(in the rows, 128 means zero)
Each named turn below is shown by a few rows before and after it. Which turns, in which order, take the first row of each later pair to the second? The first pair is answered.
turn K669:
[138 125 152 148 113 124 155 110 107 123 153 173 132 142] -> [149  99 132 133 144 169 130 140 120 111 126 150  99 154]
[103 162 140 157 119 103 160 104 122 112 130 152 134 128] -> [112 123 119 145 142 165 136 132 115 111 106 136  78 118]
[102 132 106 148 155  86 115 140 171 123 100 116 158 128] -> [ 93 123 121 162 123 100 133 116 119 152 123 144 122  66]
[ 82  95 139 151 127 102 101 103 112 127 138 153 113 121] -> [ 89  86 124 138 151 121  84 126 132 113 119 135 108 146]
turn K74:
[128 115 122 133 136 133 131 131 117 140 116 134 105 105] -> [126 117 131 134 127 125 138 123 109 139 126 147 111 106]
[156 147 162 120 127 142 168 113 143 152 127 102 138 105] -> [156 110 151 114 150 174 142 141 141 135 109 104 108 118]
[122 129 126 145 128 113 119 124 122 121 126 135 136 124] -> [123 131 123 146 133 117 118 126 130 123 119 125 136 120]
turn K972:
[109 117 108 150 158  66 106 140 182 103  97 128 190 170] -> [123  50 107 128 158 164  83 164 121  96  99 152  89 151]
[110 107 138 150 121 122 128 127 110 142 129 136  93  69] -> [112 129 153 147 104  98 144 110 109 141 148 145 120  81]
[160 116 129  96 172 154 139 131 112 135  89  99 116 150] -> [169 136 150  86 146 142 159 111  95 133 116 116 132 163]
[ 99 112 129 119 148 105 118 156 122 130 108 144 146 139] -> [104 101 136 111 140 125 120 156 102 126 117 156 128 140]
turn K784:
[159 149 149  95 100 149 144 118 114 118 154 124 164 183] -> [170 162 134  92 103 173 150 114 122 140 143  91 143 149]
[109 104 111 158 154 164 117 154 153  89 104 119 126 145] -> [111 105 113 155 153 164 118 155 153  85 106 123 129 153]
[111 149 132 158 128 116 118 130  98 137 142 158 127 125] -> [118 153 136 148 123 119 120 130  96 130 149 161 131 143]
[112  92 130 133 152 117 116 144 115 130 119 130 129 114] -> [114  90 137 127 149 114 117 144 112 119 127 140 136 133]
turn K581:
[ 98 107 115 171 137 101  97  96 110 128 114 124 138 114] -> [ 99 107 114 171 138 102  96  97 111 128 113 121 136 114]
[150 111 143  93 125 165 134 140 101  97 135 132 103 161] -> [152 114 132  93 136 172 129 145 114 101 121 114  98 155]
[151 144 125 112 130 147 137 124 127 134 135  94 123 152] -> [151 149 130 111 123 141 143 119 124 136 141  99 126 152]
Pairs:
Between the rows of a pair lie two turns.
[155 132 107  67 153 172 129 150 137 137 137 103  98 142] -> [159 156 132  61 126 141 151 126 126 129 167 127 130 165] -> K972 K581
[124 141 123 120 124 138 149 139 120 153  94 135 131 117] -> [112 132 127 129 126 123 144 139 118 147  94 150 139 123] -> K784 K784
[133 113 111 150 144 140 146 139 154  89 122 141 168 193] -> [153 115 107 133 144 175 148 142 148  96 121 122 142 190] -> K784 K972
[139 164 137 121 103 140 142 109  99 142 150 124 127 124] -> [147 167 121 116 116 153 136 118 115 145 135  98 123 124] -> K74 K972
[108 127 123 152 120 127 112 121 109 146 111 113 104 110] -> [112 126 140 144 106 126 118 115  91 137 131 135 106 126] -> K972 K581
[126 145 113 104  92 128 117  95 130 145 175 169 127 151] -> [132 138 110  98  95 144 112 101 128 143 173 167 113 153] -> K784 K581
[145 124 125 121 138 143 133 111 106 127 133 119 105 139] -> [143 142 129 127 128 119 145  97 111 134 141 118 126 134] -> K784 K972
[151 143 152  90  97 169 141 119 120 143 159 122 125 133] -> [138 144 131 112 114 168 135 124 139 167 131  93 116  90] -> K74 K784
[105 128 131 137 126  97 132 129 117 123 132 152 144 129] -> [109 145 119 138 132  95 135 126 135 134 122 128 149 118] -> K74 K581
[128 136 103 155 141 135 130 142 156 137 107 127 138 106] -> [130 140 105 153 133 142 136 136 148 144 112 128 129  92] -> K581 K669
[ 92 140 128 175 140  53 117 119 165 130 123 136 178 114] -> [ 91  95 152 172 108  98 120 114  92 130 153 192 118  90] -> K972 K74
[161 124 117  90 121 117 127 140 128  63 141 139 161 213] -> [125 130 137 143  73  83 161  92  75 117 171 176 150 105] -> K972 K669
[154 152 121 117 143 162 152 138 136 151 108  73 125  87] -> [149 160 130 126 127 147 165 123 124 159 122  86 131  72] -> K669 K669
[122 118 121 122 144 142  88 154 145 130 111 128 115 150] -> [106 130 132 138 133 101  96 140 145 130 122 149 148 152] -> K74 K972
[120  91 133 126 127 139 102 159 106  98 130 157 104 144] -> [104 129 111 159 140  92 109 147 153 132 105 115 142 102] -> K74 K972
[ 92 118 117 160 144 103 108 125 131 140 113 130 121 103] -> [ 98 117 109 155 151 111 104 132 141 137 106 120 118 110] -> K581 K669
[133 118 105 146 134 153 118 118 129 155 109 105 114 106] -> [132 146 118 148 126 106 130 105 147 145 122 113 164 136] -> K669 K581
[151  95 127 116 135 112 118 141 128 112 110 121 117 112] -> [148  94 137 117 125 105 122 137 116 108 121 140 123 118] -> K74 K581
[117  86 127 132 146 152 107 147 110 100 125 163  93 129] -> [119 122 140 127 139 102 120 133 134  85 139 165 154 173] -> K784 K669
[147 113 136 111 110 134 128 133 130 123 136 114 120 158] -> [149 129 133 113 103 132 139 121 133 137 137 101 121 138] -> K74 K784
[137 146 112 136 126 116 117 132 165 131 115 118 138 101] -> [123 133 121 149 117 106 118 127 148 132 123 140 135  90] -> K669 K784
[156 199 171 122  92 126 141 131 160 108 123 117 159 181] -> [164 158 150 109 118 187 112 164 157 101  97 102 103 180] -> K74 K972
[115 116 137 149 131 110 138 134 116 129 126 140 171 144] -> [117 123 129 150 140 109 137 135 128 134 116 125 175 138] -> K581 K74
[113 148 118 139 160 105  96 159 136  76  95 101 144 155] -> [131 161 155 116 118 110 123 132  93  70 144 140 145 172] -> K972 K972
[172 146 132  94 121 162 152 120 148 112 150  89 140 151] -> [171 135 131  96 117 181 152 120 132 119 151  91 116 132] -> K669 K669
[122 118 103 146 180 121  99 156 154 121  86 108 136 138] -> [126 117 115 135 175 115  98 158 149 104  99 125 148 168] -> K784 K784
[100 112 110 116 116 137 102 143 107 137 122 167 115 101] -> [115 145 128 100  94 116 123 125 109 132 146 172 147 128] -> K972 K784
[ 97 124 122 151 153 128 128 126 133 140 116 135 121 105] -> [100 123 140 143 136 129 137 118 111 132 139 160 121 116] -> K74 K972
[ 87 117 126 164 127  77 132 130 121 128 120 158 137  96] -> [ 92 120 122 164 124  87 137 125 119 140 120 149 125  78] -> K972 K74
[ 77 135 165 154 126  80 121  99 120 168 150 128 166 124] -> [110 151 177 114 115 103 131  97 116 149 170 125 170 171] -> K784 K784
[110  95 127 137 147 116 122 134 128 102 109 166 119 137] -> [122 148 131 136 127  87 152 104 146 126 121 140 153 119] -> K972 K74
[114 121 127 150 124 107 120 136 113 125 120 126 140  88] -> [119 125 138 145 111 108 128 127 101 122 134 138 142  94] -> K972 K972
[136 124 128 113 140  76 101 140 162 135 109 125 186 165] -> [123  99 153 129  95 100 122 113  84 163 145 174 133  94] -> K669 K784
[ 95 106 137 143 140 111 133 126 118 108 125 168 115 135] -> [103 113 142 134 134 110 138 123 117 101 132 170 123 150] -> K669 K972
[126  87 121 136 141 144 119 156 142 137 109 161  91 117] -> [129  86 131 126 138 139 119 156 137 122 120 175 102 145] -> K784 K784
[120 173 127 115 122  84 121 118 181 134 120 100 150 132] -> [121 136 112 108 148 120  93 148 184 120  98  94 119 145] -> K581 K74
[131 149 138 132  93 151 140 112  87 140 143 106  88  98] -> [114 149 112 154 128 132 122 129 130 146 107  71 102  88] -> K972 K972
[ 92 128 134 158 136  56 123 127 149 120 143 168 172 136] -> [102 147 111 158 153  64 122 132 181 137 118 121 171 117] -> K74 K581
[117 129 147 132  88 103 142 120  94  91 143 179 119 168] -> [ 98 130 107 158 137  78 115 145 159  97  89 131 142 160] -> K972 K74
[133 126 142 122 107 127 147 111 103 125 154 161 118 127] -> [118 116 106 139 156 116 115 144 158 122 104 118 131 132] -> K972 K74
